Rows are one point carried round by a steady rotation, each followed by how many steps it has turned.
The counts run from 0 to 121.
-12  36   5  16 -11 -16  24  -5  -5  11  -6 -20  -7 -11 -11  11 -16  -1   1  13   5  30   5  14  23  27  -1  -6  -5   2 -11  -5 -19  -2   0  11   2  23 -30  12 -22 -13 -11  -5   5  12  -9  10 -18 -34   4  -3   6 -26   6  -1 -30  43  31 -11  -4   3  13  -3 -17  30 -18  14   1  -3  -5   4  -9  18  -2  25 -31  15  12 -18  14  18 -14   3  15  -7   0 => 31
-25   1  24 -12   8  19  23  17  15 -25  14  14 -16  28   0  21   8  -1  17   5  -4  13   1  22 -13   3 -23   1   1  17  -5  28  11   5  -2 -15  -7  28 -35 -15 -15  17 -26  16  13  16  -1  12 -27 -17  19  -4 -30 -24  38  -3   0 -19 -11 -29  -2  -8 -15   4  22   5   8  16  -5  -8   8  15 -14   6 -25 -25 -18  -1 -16  13  15   2 -32  12  -8 -24  16 => 35
-11  22  16  10   1  15  -9  17   6 -30 -15  18 -11 -19  25   1   1  19  -2   0 -22 -20   6  -3  -8  15  21  17 -29   5 -17 -24  -7   1   5  17 -17  -3 -38 -17   1   5 -28  15  -4  -5  -2   3  16 -13  10   0  -4  23  15 -15  -7   9 -28 -11   0 -22 -23   0   9 -26   5  -4 -36   1  -6 -23  28   2 -10 -22  -6  -1  -5  21   0  14  -5   8  -1   5   9 => 106
  7   0  27   6  -8   6  19 -16 -11  17   7 -14  -5  -1 -22   6   2 -37  13 -21   3  29 -15  20  -7   7 -23   2  40  12  -6  32  10  22  -4   3 -22 -15  16  19  15  -4  20  -6  21  22   1 -11   6  -1   7   6 -12  -4 -21   1  -5   5  13  23   0  31  23   6  10  27  -6  10  39  -2  16   4 -21 -22  16  -1 -11  -2   6   0   1   4  13  21  -6   8 -20 => 53
-32 -39  -8  15  -2 -26 -20  -5  -3 -18  26  -2  11   9 -36 -28  21 -24   3   2   4  32   1  -1  14  25   0  -8  34  -4  25   5 -17 -12 -27  -7  -5  18 -37  -2   3  -6  -7   9  -3   9 -15  11 -11   9 -16   1  -7 -12   2  -9 -19 -17   5 -30   0   4  15   7  15   3  12  18   5 -18  -1   5 -20  25 -20  14 -29 -22 -19 -10  -1  20  10  -3 -13  11   3 => 75
 36  -6  -4 -18 -24   9  17 -10  -3  27   5 -15  17  -2  31  20 -10   9 -10  -2 -11 -13  -7  16 -18 -10 -39 -17 -46   9 -23   5  22 -13   3   3  -4 -15  40   6   1  -6  41 -24  26   0  -2 -16   8  -3 -10   6   3   4   3  -2  29  20  -1  19  13   5   4  -2  12  20  12 -25   6  14   7 -15  16 -17  24  -1  25 -10  21  13  17 -17  -7   7 -18  28   2 => 41
 -9  45   3  12   0  15  -4  16  13  13 -11 -17 -12  15 -32   6  -4 -12  14  13  30  12  12 -19  25 -12  -8   8  10  -4   1  -3  -9   2  -3   9  21  13 -16  -9   0  16   6  -4  -1  18  -4  31 -25 -17   3  29  10 -13 -20  13 -24   6  28  -7  -2  -6  -8 -14 -15  21  20  18  29 -20  10   1 -19   6 -24 -11  -1  10   3  -8  20 -14   5  -1  21 -51   8 => 12
 14  -3 -18  28  -4 -17  27 -33   1  13  -3  -3   5  -4   6  30   7  -8  26  -5 -19  11   6  13   5  10  26   1  -1  10 -11  20 -10   4   8   9 -34  -9  10  25  -5   5 -17  -7 -15  10  10  13  18  10  -2   9   9 -29  -6   8 -19  23   2   4 -14 -21  26  12  -6  25  19  16  31  25   3   5   9 -13  34 -25  10   5   6  14 -22  -5   5  14  -7   8 -24 => 29
 18   5 -18  -9 -20  27  -7  -7  12   1  -6  20  16 -15  20  11  -8   7  22   7   5 -23  15  14 -21 -17   3   8 -23   4 -32  -2 -10  12  -6  14  34  -1 -14  -1   5  25  -5  -7  -8 -16  10  -9  -9  -9  -1  -9  -9   8 -20   5  15  -9  -8 -22 -22   5  -6  -4  -5  -1  10  -5   4  25  18 -13   0 -11  10 -18  -6 -17 -10  16  -5 -45  -3   6   2 -46  -9 => 104
 -5 -17  15 -40 -11   5 -41  14   8   1  15   6  -1 -20   4 -24 -13  -8 -33   8  17  -8   1 -32   5  15 -14   2  -3  -4  18 -10   9   6  -1   0  10   3   5 -16  23  -9  39  20   6 -20  -4   7 -26   6   8 -23  -4  21   5  -9  21 -17  11   8 -14   7 -32  -3  -7  14  -4 -20 -32  -6  -2  11  -4 -12 -10  16 -26 -14   8  -7  24   4  -6 -15  14  20  33 => 63
-14   1 -13  13  15   0  -1 -15   2  23   4 -20   0  26 -32  24  -5 -26  -8 -15  21   3  14 -20   8 -13  18 -16  55   1  15   9  -4  -2  11   0   0  -9   4  10  -7   0  -2  14  -1  -5   9  24  21   6 -13  -7 -12 -23 -10  14 -10 -19  20  35  -3 -12  13 -14 -12   9  12  29  23  11   0  21 -25  -6  21  -8   6   8   1 -15  -3 -21  -2  -6   6  -9  -3 => 72
-20 -11   4   6  14 -13  -3  15  12 -13   2  21   4 -12   3   4   1  16  -4   1 -17  13  18  -7   7  16  40  -2  21 -13   8   5 -18  -2   1  -5 -15  30  -9   1  -5  -1 -38  32 -13 -17  -7  -1  -3   6   4 -22  12  -3  23 -12 -14   3   1  -7 -14 -25  -7   5 -23 -24  -7  26 -28  23  -8  -6   0   6  17 -16 -16   6   1  10 -20  23  -4  -1   3  18  -8 => 27
 -3  38  15  12   2  -1   8   7   9  11 -10 -13 -21  18 -16   5   2   7  16   7  15  10   3  -2  25   6   0  15  26   1  -8  -7  -8   5   8   3  -3   9 -32  21  -6  -7  -5  12  11  18  -3  30 -20 -26   3  17  -3 -14  11   3 -30   1  -6  -6  15  -2  -7 -24  -1 -11  -6  19   0 -35   0   6  -3   8 -30   2  19   4  -3 -29  13  22  12  -9   8 -30  13 => 11
 -9   6 -20  11  -4 -21 -20  -9  19  -4   1   2  20 -15 -31 -25  11  -2   2  13 -10  24  15  -3   8  11  35   4  23 -12  -1 -13 -16   2  -4   9   2  18 -18  -1  13  11   3  23 -19  -2   4  20  -8   9  -5  -4  -5 -14 -40   0 -36  15 -20  -9 -20 -15  16  28  -9   0  -7  30   9  11   4   4   8  13  -2   2 -15   7   7  -6 -30   2  10  -4 -10  -4  -3 => 8
  9   7 -28  15  -8  -2 -20  -1  -5  26  -7  11   2   1  14  -3  -3  18  11  14   5 -31   8 -25   2 -22   6 -16 -11  -5   9 -31  -6   0   7  -6  21 -26  31   4  -6   0  14 -12 -10 -17  23 -21  19  30 -20  13   7  19 -25   6  14 -19  22  22  15   9  20  -6 -19 -14   1 -18   6   8   3 -12 -13   8   8  24  33   6  -4 -20  -5 -17  23  -9   1  -1  -1 => 1
-16  19  20  36  13 -27   9   4 -34 -10  -7 -12 -19 -11  11   5  -4  -9  -9 -20   1  21 -19   2  13   1 -11  -8  18 -15   1   5 -18   3   5   4 -27 -16  -9  16 -16 -10 -11  -4   1  -9   6 -20  40  -5  20  -2  13   5   3 -13 -23  31  15   6  -3  -8  13  -8 -28   6  -9  -2  -9  -7  15  -4  -9   2  10   2 -12  10   5 -25 -10  23  17   7  13  33 -20 => 50
  3  18 -27  15  32 -26  -9  -3  -1   8 -14 -10   3  -4  -1 -30   1   6  -3  -4  25 -14 -29 -26   6 -17  13  -2  -3 -31  -2 -33   5 -22  17  -6  26   1   7  -8  14  15  16  -4  -4 -15  15  10   6  30   0 -13  11   2 -31  13  -7   8  -3   9  -6 -28  18  27 -19   0  -8   9   6   2 -18   0   6   7  17  20   7  16   4   2 -29 -22  21 -20  -8  -7  -8 => 68
  3 -28  11 -19 -12   5   2  -1  -1  -6  -6   5  17 -15  17  -3  16 -10  24  11 -17   4  -6  24  -2  -6  10  23 -26   0  -1  -7 -18   0 -12 -16 -12 -23  29   3  13 -20 -21 -30  -7  13   2  -9   4  18 -23  13  14  -1  21  -9   2  12 -25 -16  38   2  -1  -2  35 -12  10  -2  -4  -8 -13 -16  26  13 -15 -12  35 -26   6   0   9   3 -20 -14 -14   6  -6 => 18
 17  11 -15  -4 -38  -9  10 -18 -15  37  -1   0  20  -3 -11 -11 -11  16   6   3   2  19  19  15 -10   3  -8  -3 -23  39 -12   5  -3  12 -23  35  14  14  -3  13 -12 -11  25  10  20  31 -17  -5 -22 -10 -17   7   3  -8 -20  -2  -7  10  12   4  -2  19  16 -12  -5  20  18   1  28   5  23 -13  -4   2   2   3   4 -24  -4   2   1   2  -6  10 -13 -11   5 => 100
  8  25  -5  16  -4  18 -12  10   8  18   2  -9  -1   4 -25   4  -8  -4  20 -22  22  -7  15  -2   7 -31 -11  -8  16  -2   3   5  -9  12   6  10  11 -21  -2  -4   0 -10  25  -4   2  22  13  -1   3  -8  -9  38  16  10 -26   5  -3 -11  21   7   8  24  -5 -32   6  12  31  16  37  -5  20 -11 -32 -22 -10  -1   1 -14 -19  14  14 -23  -2  25  16 -29  24 => 13
-12   4  27   0  10  24  44  -2  14 -12  -4   0 -22  12 -13  20 -10   4  16  -5  -3  15  -8  34 -15   4 -20  -1   6  18  -6  25   2  -7  -2  -7  -5   4 -22  14   2 -24  -7  -5  12  28  -6 -18  -1  -9   5  12   0   6  16   4  -5  -6 -12  -7   5  26  -3 -13  25   3   3   7   5   5   2  10   3 -28 -13  -4  -9   1 -27  19  36  12 -17  28  -2  -9   2 => 34
  7   8  -5 -27 -31  28 -22  18  23   4  -3  14  -1   1  -2  -2 -13  17  -3   7  18 -13   9 -36 -13   7   4  -1   2   1  17  12   8  19  -5   9  15   9  -9 -12   8   8  -1  26 -12  -3  -8  19 -43  10   5 -16 -10   3  21  13  22 -26  13   7 -16 -20 -37 -15   6 -12  14  16 -15   8  -2  16   6   1 -14 -27  -6 -11  -4  10   8 -17 -22 -16   2  -8  31 => 83
 21  11 -11  -8 -24 -10  22  -3 -27  30   8  -3  31  12  13   6   5 -13   0   3  10  26  14 -15 -23  -3 -31   0  -3  16  -7   8   7   3 -24   6  -4  -8   7  41   1  -5  32   4  20   1 -11   7   3  -1   4   7   5  -2  -4 -20   2 -11  31  16  -9  -5  10  15 -27  10  13  -9  29  14  38   2 -29  -3  17  -5  -1  -3  12   7   9 -15   8   2   2  19  -8 => 120
-33 -22  -7  12  25   6   4  10  -4 -11  22  22 -18  -3 -17   8   1  11  14 -16 -10  -6   9  26  -4   2  18 -18  21   7  14   8  -9  -3  -1 -15 -20   9 -34  -4 -15  -4 -58  22  -8   5 -15 -25  20  -2  -7  -9   6  -3  21  -3 -19 -32  -9  -2   3   7   2 -15  11 -16 -12   7  -5   2  -5  11  -2  14  11   3 -11  11 -34  -4   5   8  -5  18 -20   0   7 => 94
 28  13   6   2 -26   5 -11 -17  -6  27 -26   6   3 -24  -7  -2 -16  28   2   0 -11 -10   5  -3   7 -24 -25   4 -12  22   2  -1  -3  11  15  11  10 -25  18  16  -1 -10  21  -1  -6   3  -7  -5  -8  -3 -13  30  15  13 -28  13   5 -11  21  16   2   5 -31 -49   4   5  12   3  -9 -12  18  -3  -2 -27 -16  20  35 -22 -28 -18  19   2  15   0  21 -18  20 => 81
-10 -11  -8  29  20  24 -12  -6 -11 -10  11  -1 -17  -9 -29  18  -1  -2  21 -29   6 -14   6  29  -5 -20  11 -16  28  13   6   6 -23   1  16  -8  -5   9   0  -3 -16 -18 -29  -5  -6   1   1 -33  16  19 -16   2  18   0  -5   4  -3 -32  10   1  -6  14  11 -31   3 -10  -2  20  17   7   8  11 -25 -15  26  15   1  22 -19   7  10 -19  13  17 -17  -8  -1 => 93
  8   8 -38  21  33 -24  22  -6 -16  -5  17  13   8  18   9   6  16 -12  20  -2  15  -5   5  22  10 -17  -7   5  -2  -1 -11  -8 -17 -10   5 -34   9  -3   3   1   2  27 -34 -16   5  -8  19 -10  26  11 -11  -1   5   0   2 -11  -3 -11 -14   7   3  11  25  12 -23  -5   2   1  33  -1  23 -12 -36  12  12   2  -3   7 -19   6 -20 -18  -2   1 -22 -15 -34 => 116
 -4 -31   0  10   7  18   7   3  -8 -17  -2  28 -10 -27  18   8   1   5  10 -16 -16  12   4  30  -3   5  45   4  24  -5  -9  -7 -35   7  20  -5 -23   9   0  12  -5 -10 -51  10 -26 -26   8 -23  31  13  -6 -27  33   8   0  -8 -12 -10  16 -18 -10  -4   0  -6  -7 -25 -17  15 -11  15   1  18  -5 -19  24  -3  -9  12  -2   3   2  15  -6  29  -2  25  -3 => 26
  6   2   0 -30 -10 -13 -12  15  -7 -10  -4  -3  12 -13  15  -8  13  29  -4  27 -23  -3   7   1  17  20  16   6 -39  -3  -1 -22 -35 -20   1   1  14  16  14 -16  -6  -8 -11 -25 -12   3  -8   0 -27  11 -13   4   1 -10  24  -8   0  26 -13 -31  26   0  -5 -17   8  -5   3 -11 -22 -19 -24 -28  20  32 -15   6  21 -18  17  -5  10   3 -18 -11   0  -1   6 => 19
 -5  -5   6 -34   9   5 -11  32 -11  -4   7   6 -11  -9  14 -11 -31   8 -25   7   2   1  -6  -5  -1  15 -18 -12 -23  -4  -7 -26   5  -5   7  -2  24  25   1 -15   2  -7   2  -9  11 -10  -3  -8 -28 -12   8 -35   5  -6  12 -11   9  -6   9   2  -9  17  -7   4  -4  13 -26 -24 -20   8  -9   4   8   4  -4  21  -8  -1  47  -2  24  19 -18   3   7  14   6 => 43
 13  16 -40  -4  -9  13  14  -9  -5  24  -7  16   5 -14  15  13  -9  43  -3  12 -11 -16  17  16  -3  -8   9 -19 -43  10   2 -24   5 -28   9   9   5   4  38   2   0 -10  23 -20  17   7 -24   2   5  20 -13  19  19   5 -20  -3  15   3   8  17  21  -2  -3  -7  -4  -4  15 -10  10   1  -3  -8  13  -6  13  15  43   4   2   7  21 -10   1   6   1  -2   7 => 21
  6  27   0 -11  -8 -37  -5   4  -1   7  -6  10  -7  26  22 -15  12  10 -14   0  16  -8 -10 -45 -12   4 -18  10 -20  -5   2  16  25   9  -9   3  -1 -14  -8 -22 -16  19  22  21  11  -2   8  15  -3 -26   4  16 -27   9  31   1   7   4  -1  11   4 -17 -17  -2  -3  -3  19 -14  -3 -19  13  -2  -1  32 -37  -1   0  -2 -11 -10   6  16  -2 -12   2  -8  10 => 59
  3   7 -12  -4 -21 -25  11  -9  -2  20 -15   1   6  13   1 -15   3  17  -4  25  22   5  -4  -7  19   1 -14  -4  -5   1   7 -13  -5  -3  -7  16  20   2 -20   1  -6   8  12   7 -11  16   0  15 -37 -22 -12  27  -1 -19   9   4 -16   9   1 -15  11  -9  13  -6  -9  -2  14   8 -12 -15  17   2   6  54 -30  22  17 -12  -4 -31  16  17  -8 -27  11 -56  14 => 79
 -8 -29  11   9   3 -12  -8  -4  -4  -7  18  22   2 -12 -25 -27  10   0  -3  12  -3  20  -8  -3  15  23  38  12  22 -11   6 -14 -34  -3 -13   1  -8  21 -38   2   6  -7 -26  14 -18 -15  10  13  -3  -1  -1 -18  13  -3 -19  -6 -12  12  -6 -27   4  13   6   7 -18 -10 -24  13 -21   1   7  16   7   7  -7  -6 -15   8   1 -10  -8  28  -8  -2   3   7  -5 => 7
  9 -32  -2  11  10  24   0   3  -7 -10   1   7  -9 -21   5  25 -14   7  20 -10   3 -24   2  18 -11 -27  14 -14   9  -1   2  -4 -23   3  11   2  12  11  29   0   7  24 -27  -2  -4 -26   5 -23  12  17  -8 -22  21  -1 -28  -2   7 -28  16   1 -27 -20   0  -8 -16  -8   4   4   2  39  12  15 -18 -31  34  -2  -1   5  -1  10 -19 -31 -17   6  -2  -8 -16 => 25
 -6  -8  24 -17 -23  14 -22  19  11  -4   7  -3   3   3 -17   0   7 -12  14  -2  -7  10  24  -4  11  16   5  10  14  13  11  10 -16  -1  -9  -4 -17   0 -27 -24 -14  -6 -20  11  -9  34 -17  -4 -19 -11 -13  12  -6   4  34 -16 -13 -20   9 -22   9   7 -34 -37  37   3  14  12 -13 -13   7 -13 -14   1 -21 -12 -18 -24 -12  11  23  -4 -24   7   7  -5  27 => 15
 18 -46   4 -11  -1  20 -15 -19  11  -5   0   4   2 -23  12 -14   7  -3   3   6 -14  -6 -17  -1 -11   2   3   5  -1   0  -7  -5  12   3  -4  -6  -5 -21  26   2  43  -5  15 -16  -9  -7   3  -1   7  23  -2 -12  -9  11 -34   9  26  -7 -23  13 -10   2  -1  20   2   0 -16   4 -21  10 -21  15  26 -31  17  -5  30 -12  14  23 -11  -6   8 -15  -1  13 -17 => 65
 18  -3 -22   1  10 -16  15 -22   5   0 -11  13  16   3  -2 -29  24  -8  15 -22  -5  -7 -21  12 -11 -19 -13  17 -13   4 -17  10  14  -3  -7 -12  -2 -31 -10   3  20  17  26   4   9  -1   6 -16   9   9   0  23  -7  24  -6  -4   7   8 -33  -6   0  15  13   0  18  -2  13 -11  13 -11  12 -11 -25 -18 -32  23  -3 -22 -49   6  -8   6  24  12 -15  -5   5 => 57
